Rotation paths and how fast each direction turns (degrees a step)
Each turn is a multiple of 5 degrees from 10 to 175, or 0.
Each row of a path follows its step; steps can be skipped.
Path 1:
step 2: [ -4.3  -3.7 -10.1   6.8  -4.0 -11.7   5.0 -16.5   7.7  16.7   4.3  -2.5
  -1.8 -12.4   1.5 -24.5  33.4  30.0   5.9  -4.1 -23.9 -15.8  -6.2   1.5
 -17.3   7.2  18.0  22.3 -14.6  28.7 -33.2 -10.7  -1.3   1.2  -5.7   8.6
  16.5  19.9  11.0]
step 3: [-26.7   1.7  -7.7  -8.2 -10.6  -1.2  22.1 -24.4   2.4   3.1  -6.5 -25.6
  13.0  14.3   3.9 -17.1 -20.5  41.5  21.7  -2.5  -3.8 -18.3   3.8 -15.9
  -4.8   0.9  -0.5  -0.5 -29.6   2.1  12.0  10.2  -4.9  -6.7  14.9   9.3
  12.7   6.7 -23.1]
step 4: [-37.3  15.1  22.6  -1.9  14.6 -22.8  -3.5   1.1 -25.4  -8.1 -11.1 -14.0
 -14.0 -13.8  -9.8   9.4 -17.3  20.5  -7.7  -5.6  10.1   4.1  30.9   9.1
 -10.2 -21.1   5.4  14.4  -6.6  12.9  -5.3  22.7 -14.5 -14.5   1.3  -4.1
 -13.8  -3.6 -20.6]
step 6: [ 27.4  22.4 -18.3   7.4 -18.7  -1.6   2.0  15.0   0.0  24.1 -23.6 -31.2
 -16.2  -7.6   9.8  -5.0   5.1  16.4   6.9   2.0   0.6 -12.3 -17.4  20.2
 -12.7  17.6  18.6   7.1  16.4 -16.7  -5.6  20.3 -12.1   9.6  -0.9  11.2
 -14.9 -25.3   6.6]
step 8: [ -3.1   0.3  16.8 -11.0 -20.7   5.0  -5.2 -21.1 -17.1  15.1 -24.4 -15.8
 -16.2   5.4   9.4 -13.1  -8.8 -20.7  23.2   5.6   1.5 -12.5   3.7  22.4
   3.0 -34.7 -33.7  13.6 -20.4   8.7   8.0  -3.3   8.6   9.6 -19.0   0.6
  11.2  10.8 -17.5]
step 9: [  1.3  -5.4  -3.0  30.2   4.7   4.8  12.9  -1.5 -16.6  24.4  -6.0  -7.6
  -5.3 -14.1   1.9  -9.9 -31.9 -18.9 -11.5  -0.3   0.1   2.1   4.1   5.1
  -7.2 -16.7  -7.6  40.1  16.4  36.6 -13.8   7.8  23.5 -21.1   7.2 -12.2
  20.6  -1.2  -0.9]
step 10: [ 15.3 -11.5   3.6   6.7   6.0  24.0  -1.6 -15.8  -1.5   9.3  12.0  -6.7
 -10.9  -3.2   2.0  13.7  -3.0  50.3 -13.7   9.4  -7.6  -3.4 -19.9  15.4
   5.6  -1.8   3.0  42.2   2.1  -6.4 -11.6  -8.6  -5.1   0.5  26.9 -17.0
  25.3   3.6  -2.1]
step 11: [ -9.5  29.7  -1.1 -10.6   3.8  -4.5   8.1 -29.4 -16.8  -8.1  15.5 -39.4
   4.9 -13.5   0.7 -16.8   7.7  14.0   5.7  -8.5  22.5 -15.7  -9.5  -5.3
   2.5  24.9  -9.3  27.0  21.7 -29.7  -0.5  -7.9 -18.9  -6.7   4.7  -6.8
   2.0  13.1  -5.3]
step 12: [-11.5   9.4  20.4  -5.2  -5.3 -24.6   0.5 -14.7   7.9   2.7  -5.9 -13.2
   7.8 -10.9   8.8   2.3  -7.3  15.7  15.2   7.0   9.8  14.2  26.5   3.2
  -0.9   1.1 -12.6  11.6  19.0 -13.4  38.2   8.0  21.1   9.0  10.7 -29.8
 -36.4   9.2  -0.1]
Directions:
[ -6.8   8.5  13.2   5.7  -6.0  -0.2   2.9  -1.3  -0.5  -7.3   8.6  -5.0
   4.6   1.9   6.5  -9.4  -1.6  -2.0   4.1   6.3  -2.2  -5.0   1.0   4.1
   3.7  -1.8   1.4 -10.5  -4.2   0.5   2.1  -0.6  -1.5   2.0   2.1  -1.7
  -6.6   7.7  -4.4]
85
[  2.1   1.7   2.5  -9.4  -2.4  -6.1  -6.6   1.7  -9.0  -0.6   1.2   4.6
   1.7  -2.4 -13.8 -10.9  -1.6  -3.5  -1.4  -2.1  -4.5   0.2   0.4  -2.6
   5.7  -4.5  -7.3   4.4  -0.4   0.5  -2.7   5.2   7.5   6.7   8.9   1.6
  -8.3  -1.3   1.4]
95
[  5.5   2.0   1.7  -3.2  -1.8  -7.5   4.7   1.1   7.3   2.6  -1.3   7.3
  -4.7  -4.9   4.6   5.6  -0.1 -10.0  13.7   0.6   0.5   0.0  -3.7  10.9
  -1.9   7.7  -6.4  -2.7  -0.1   5.2  -0.7  -1.7   1.8   6.3   2.7  10.4
  -2.3  -1.0   2.2]
55
[  5.8   0.4   2.8   2.4  -6.1  12.5   4.8   4.0  -2.2   1.5  -3.1  -4.7
   3.8  -8.0  -7.9   1.3   0.6 -10.9  -6.6   2.1  -1.5  -0.9   1.8   8.5
   4.9  -6.1   5.1  -2.8  -0.9  -4.2   4.5   1.3   3.4   5.8  -6.8   6.9
   8.5  -5.0  -1.0]
40
Path 2:
step 1: [ -0.4 -11.3  10.6  11.1  10.2  -1.2   9.5   0.6  -2.5  -3.0  10.2  -3.4
   0.2  -2.0   4.5  13.3  -6.9 -31.3  -8.4  -0.9   8.2   8.3  -5.4 -10.6
 -44.9  17.1 -19.7  25.3  21.2   9.5  21.1   2.3 -51.1  -9.5  36.1  11.2
   8.7   2.4  25.6]
step 2: [ 13.6 -28.0   6.9  -5.2   6.1   9.8  -3.9 -34.3 -18.6  -5.5   1.8 -10.1
  35.0  33.3   0.8   9.4   8.6  20.3 -29.7   4.0  23.8  -9.3 -25.1 -14.4
  -2.3 -29.2  -9.6 -21.2  15.2   4.4  11.1  -6.8  -6.0   4.9  23.5  -2.1
  11.2 -19.5  -0.1]
step 3: [  8.5  20.3   2.1 -38.8   0.7  28.1   4.4  13.8  -4.9  22.1 -16.9  25.7
  20.7  -4.0  13.1  14.5  13.7  27.7   6.8   6.7   5.5  34.2 -37.1  -2.7
   6.6   5.2  -9.0   1.5 -12.5 -13.0  19.4  16.9  -2.4  19.3   8.6   7.6
   6.9  -3.9 -22.6]
step 4: [  0.0   4.6   3.1  18.6  18.0  16.2 -18.6  39.6  12.1   7.9  11.5 -21.2
 -26.2   0.2  20.4  26.7   3.8 -14.5 -13.0  18.5   2.5  40.5  -2.0   2.7
   0.6   8.0 -14.6 -27.5   9.5   0.2  16.1   5.7  -3.6   9.1   4.7  17.3
  30.9  16.4  18.0]
step 7: [  8.2   1.0   4.7  21.8 -11.6   0.0  18.3  -4.7   9.6  16.1  13.7   6.8
  13.4   7.7  11.6  13.6  30.2 -46.8  -0.9  -8.0 -35.5  32.0 -35.6 -21.0
   0.5  -2.7  -7.8 -10.4   6.1  -4.1   8.5 -13.2  20.8  18.4  -6.1  -6.3
  -1.1  22.3  -0.5]
step 8: [-26.6 -11.2  28.1   3.2 -12.2   7.5  -4.1   2.6  27.6  22.5  20.6 -14.3
 -31.4  10.4  11.4  19.8  14.0  -7.5  -0.6 -33.6  24.3   3.1  12.3 -17.3
  12.4 -14.6 -22.7  -3.1   3.8  -4.1   1.2  -6.4  13.8  12.8   7.3  -3.6
 -10.8 -22.6 -34.7]
step 9: [ -9.6  18.0  34.4  -8.6   6.1   7.8   6.5  15.3 -26.0   8.1  13.2  -5.1
 -32.0  -7.4  12.2   5.1 -14.9  10.7  -2.4  13.4 -25.1  -7.9 -22.7   4.9
   1.2 -21.8  -1.6 -15.8 -37.2  25.9 -26.2  -5.0  -8.6  -3.2  -1.4 -18.0
 -18.2 -26.5 -12.5]
step 10: [-24.7  -7.1  12.9   4.2 -16.3 -12.3  31.6 -13.7  17.5  -4.7   2.8  -0.2
  -9.7  -0.9  -8.3  -0.4 -21.1 -21.7  -0.5   5.1 -35.3  33.9 -22.0   6.6
 -41.1  18.7  -3.4  10.9 -13.7   9.6   0.0   6.1  -5.0  -5.8  11.0   7.8
  11.3 -20.7  20.8]
step 11: [  7.5  -7.5  18.9   9.6 -18.0 -10.2  10.1 -11.4  14.3   3.7   6.6 -12.2
  14.8  37.1 -39.0  -5.9  -6.5 -18.8   2.9  -8.2  28.2  13.8  -8.8   1.3
  -0.6 -45.1  -9.2  -5.8  26.2   9.3 -11.9   6.7   0.3  17.3   8.3 -16.0
  12.9 -25.7  17.6]
Directions:
[ 2.3 -6.9 -3.4 11.0  4.9  1.4 -8.2  6.3 -1.7  0.9  4.9  2.8  0.1  8.0
  3.8 -2.2 -4.5 -0.1  5.0  4.1 -6.7 -5.5 -5.4  4.8  5.1 -6.1 -1.3 -2.3
 -6.4  0.3  9.9 -5.8 -3.1  1.4  0.2 -8.7 -3.2  0.0 10.5]
145
[  0.2  -2.6   6.5   3.1   1.8  -8.3   1.5 -11.7  -6.4  -0.8  -9.2   6.7
   0.2  -1.0   3.4  -1.4  -3.1   5.0  -3.4  -2.2  -1.5  -3.7  -1.3  -2.2
 -15.9   0.9   6.3 -10.3  -5.5  -3.9   3.4  -5.9  -1.7  -3.5  -2.4  -1.5
   4.2  -3.3   1.9]
90
[ -3.0  -1.4  -2.2  -9.7   3.5  -7.0  -5.5  -4.3   0.7  -1.8   1.9   5.2
   3.1   3.5  -1.2   0.3 -10.4   1.0   1.2   6.5   5.4   3.7  -2.8   5.9
  -8.7 -10.3 -11.4   0.6  -0.1   0.7  -3.5   9.0  -2.8  -0.5   9.1  -0.1
  -0.3   8.2   0.2]
35
[  6.6   2.5   1.6   1.6   2.5  -1.8  -1.1   0.4 -10.9  -3.5   3.6  -8.9
   2.3  -1.0  -1.3  -0.8   0.4  -3.5  -7.3   5.5   2.5   3.2  -0.4   0.0
   4.9 -10.3   4.4 -16.1   5.2   5.9 -11.2  -1.5   5.2   0.2  -3.7   0.1
  -1.1   2.4   4.6]
160
[  7.2   0.5   1.0   3.5  -0.8  -5.9  -1.1  -9.5   0.9   1.2   1.5  -6.1
   3.0  -0.6   9.8   1.9   5.7   1.3   4.6   0.7   1.0  -1.1  -2.1  -7.4
  -3.8  -6.9   0.9  10.6   8.1  -3.1  -0.5  -1.1  -8.6   4.5  -6.0   3.0
 -14.3   4.1   2.2]
65
[ -2.3  -6.2   0.0   4.7  -3.7   4.1   4.0  -3.5  -5.7  -4.3   2.1  -8.5
  -7.4  -2.4  -5.6  -9.7  -6.5   6.8   6.4   5.0  -4.0  -1.1  -1.4  -4.2
  -1.5   9.3  -4.9   1.8   1.4   6.0  -9.2  -3.2 -11.7  -1.4   3.5   2.0
   3.5   3.7   3.9]
80
[  2.8  -4.3   4.8   1.0  -6.0  -4.5  -5.5   0.3   6.9  -9.5  -0.1   5.4
 -10.7 -11.4   3.8   7.4   3.5   1.2   0.2   7.7  10.6   6.2   0.4   0.7
   7.0   1.7   2.5  -2.2  -9.7   1.4  -1.2  -3.5  -4.8  -2.8   0.9  -4.0
  -3.3   2.2  -1.1]
80
[  1.4   3.5  -5.6   2.2   6.7   4.2  -4.8   0.2   4.1  -1.0  -5.5   6.3
  -1.5   8.9   3.4  -8.7   3.2   5.4  -6.8   9.3   5.1   5.7   3.1  -9.7
  -1.2   3.4  -1.0   0.8   1.1   9.1   3.9   3.3  -0.9   3.8 -11.8  -0.9
   6.1   5.3  -2.8]
35
